B = [-71  29  24 -36  20 -10]
B[0] = -71
B[5] = -10

grid =
[[ 26 -32  72  43  28 -40 -63 -11   3 -19]
 [ -8   2 -32  14  29 -44  -4 -15  -1  10]
 [-65   3  35 -51  -6   5   1  49  15  -5]
 [ 15 -26  14  33  16  18 -14 -25  -3   4]
 [-19  -6  33  11  -1  -5 -11   7  -1   7]
 [-28 -13  -6 -34 -15   4 -27  17  -1  16]]
grid[-6, -10]	26
grid[:, -8]	[72, -32, 35, 14, 33, -6]
grid[0, 6]	-63
grid[-2, 7]	7
grid[:, -4]	[-63, -4, 1, -14, -11, -27]
grid[1]	[-8, 2, -32, 14, 29, -44, -4, -15, -1, 10]
grid[5, -1]	16
grid[:, 8]	[3, -1, 15, -3, -1, -1]
grid[4, -6]	-1
grid[:, 1]	[-32, 2, 3, -26, -6, -13]
grid[:, -7]	[43, 14, -51, 33, 11, -34]
grid[:, -5]	[-40, -44, 5, 18, -5, 4]
grid[-6]	[26, -32, 72, 43, 28, -40, -63, -11, 3, -19]
grid[-1, 0]	-28
grid[5, 3]	-34
grid[3, -4]	-14
grid[-5, 0]	-8
grid[-4]	[-65, 3, 35, -51, -6, 5, 1, 49, 15, -5]
grid[:, 7]	[-11, -15, 49, -25, 7, 17]
grid[-4, 0]	-65
grid[-3, 7]	-25
grid[:, -10]	[26, -8, -65, 15, -19, -28]
grid[-5, 9]	10
grid[-6, 2]	72

a = ((104, 113, 103, 143, 119, 110, 191, 112, 115, 99, 134, 122, 130, 125, 131), (155, 85, 81, 112, 118, 111, 245, 134, 120, 83, 116, 123, 136, 93, 122), (178, 63, 61, 82, 141, 94, 115, 149, 144, 59, 111, 121, 126, 87, 102), (104, 158, 154, 121, 123, 115, 31, 115, 119, 153, 128, 121, 124, 147, 132), (129, 115, 98, 95, 124, 150, 143, 141, 128, 102, 99, 122, 105, 127, 130))
a[0, 0] => 104
a[0, 1] => 113
a[:, 5] => [110, 111, 94, 115, 150]
a[4, 9] => 102
a[1, 7] => 134
a[:, 14] => [131, 122, 102, 132, 130]
a[3] => [104, 158, 154, 121, 123, 115, 31, 115, 119, 153, 128, 121, 124, 147, 132]
a[2, 2] => 61
a[4, 10] => 99
a[2, 1] => 63
a[0, 7] => 112
a[0] => [104, 113, 103, 143, 119, 110, 191, 112, 115, 99, 134, 122, 130, 125, 131]
a[0, 11] => 122
a[4, 8] => 128
a[4, 11] => 122
a[1, 6] => 245
a[1, 1] => 85
a[:, 0] => [104, 155, 178, 104, 129]
a[0, 8] => 115
a[2, 12] => 126
a[2, 7] => 149
a[0, 14] => 131
a[4] => [129, 115, 98, 95, 124, 150, 143, 141, 128, 102, 99, 122, 105, 127, 130]
a[:, 12] => [130, 136, 126, 124, 105]
a[3, 0] => 104
a[1, 11] => 123
a[0, 13] => 125
a[3, 6] => 31
a[3, 14] => 132
a[1, 13] => 93
a[0, 12] => 130
a[2, 9] => 59
a[1, 14] => 122

arr =
-11.8,15.6,16.2,15.1,16.9,12.9,9.6,9.8,7.3,8.8,9.1,6.1,-0.5,21.6,15.1
19.1,9.1,17.0,12.8,16.4,14.5,19.1,-2.5,3.3,25.0,27.9,8.1,12.5,8.2,17.2
4.1,16.9,13.0,18.1,9.5,17.2,16.7,13.2,7.7,16.6,10.0,9.9,8.2,19.8,15.2
20.0,16.6,17.2,16.2,17.6,16.1,10.6,23.0,22.2,9.6,13.4,22.0,21.7,19.2,14.7
-28.3,21.4,17.5,16.3,18.6,13.1,8.5,24.4,12.5,3.3,7.1,4.2,-3.6,26.5,16.1
23.6,7.6,19.7,17.3,20.8,11.5,4.5,1.3,17.6,-3.4,16.6,19.1,21.9,14.4,18.6
arr[0, 0]	-11.8
arr[2, 7]	13.2
arr[0, 7]	9.8
arr[4]	[-28.3, 21.4, 17.5, 16.3, 18.6, 13.1, 8.5, 24.4, 12.5, 3.3, 7.1, 4.2, -3.6, 26.5, 16.1]
arr[:, 13]	[21.6, 8.2, 19.8, 19.2, 26.5, 14.4]
arr[2, 10]	10.0
arr[5, 1]	7.6
arr[3]	[20.0, 16.6, 17.2, 16.2, 17.6, 16.1, 10.6, 23.0, 22.2, 9.6, 13.4, 22.0, 21.7, 19.2, 14.7]
arr[0]	[-11.8, 15.6, 16.2, 15.1, 16.9, 12.9, 9.6, 9.8, 7.3, 8.8, 9.1, 6.1, -0.5, 21.6, 15.1]
arr[5, 7]	1.3
arr[4, 5]	13.1
arr[4, 6]	8.5
arr[0, 6]	9.6
arr[:, 4]	[16.9, 16.4, 9.5, 17.6, 18.6, 20.8]
arr[0, 10]	9.1
arr[1, 4]	16.4
arr[:, 1]	[15.6, 9.1, 16.9, 16.6, 21.4, 7.6]
arr[2, 9]	16.6
arr[:, 9]	[8.8, 25.0, 16.6, 9.6, 3.3, -3.4]
arr[1, 10]	27.9
arr[3, 1]	16.6
arr[5]	[23.6, 7.6, 19.7, 17.3, 20.8, 11.5, 4.5, 1.3, 17.6, -3.4, 16.6, 19.1, 21.9, 14.4, 18.6]
arr[:, 11]	[6.1, 8.1, 9.9, 22.0, 4.2, 19.1]
arr[:, 5]	[12.9, 14.5, 17.2, 16.1, 13.1, 11.5]
arr[5, 13]	14.4
arr[0, 8]	7.3
arr[3, 8]	22.2
arr[1, 12]	12.5
arr[2]	[4.1, 16.9, 13.0, 18.1, 9.5, 17.2, 16.7, 13.2, 7.7, 16.6, 10.0, 9.9, 8.2, 19.8, 15.2]

m =
[[  9 -23  30  17 -18  12  25  15 -10  14]
 [ 11 -13 -26 -14  11  -3 -15  -5 -35  26]
 [ 13 -21 -27  -9  17  -1 -17  -2 -43  32]
 [-31  22   3 -12   0  -9   2 -14  18  26]
 [  8  -1   0   1  -1   2  -1   4  -4  -7]
 [-10   9 -38 -14  31 -29  -1 -34   2 -14]
 [-30  56 -72   1  52 -28  -3 -29  33 -81]
 [  5  -1   3   3  -2   2  -1   9  -2 -13]
 [ 10  -1   4   2  -2   2  -3   3  -2 -11]
 [ 14 -20 -30  -9  15   0 -19  -1 -41  33]
 [  0  -1   0  -3   1  -3  -3  -6   3   3]
 [  0   2   2   0  -2  -3  -2   2  -1  -2]
 [ -8   3   2  -2   2  -2  -6  -1  11   1]]
Rows and columns are counted from 0.
(0, 0)	9
(5, 5)	-29
(8, 1)	-1
(0, 2)	30
(9, 0)	14
(2, 5)	-1
(10, 7)	-6
(8, 2)	4
(2, 7)	-2
(0, 3)	17
(10, 3)	-3
(3, 2)	3
(1, 7)	-5
(3, 6)	2
(2, 9)	32
(0, 6)	25
(0, 1)	-23
(10, 5)	-3
(8, 9)	-11
(6, 9)	-81
(10, 4)	1
(5, 1)	9
(7, 3)	3
(3, 8)	18
(6, 3)	1
(1, 9)	26
(1, 3)	-14
(12, 8)	11
(12, 9)	1
(5, 8)	2
(8, 7)	3
(1, 6)	-15
(8, 8)	-2
(4, 0)	8
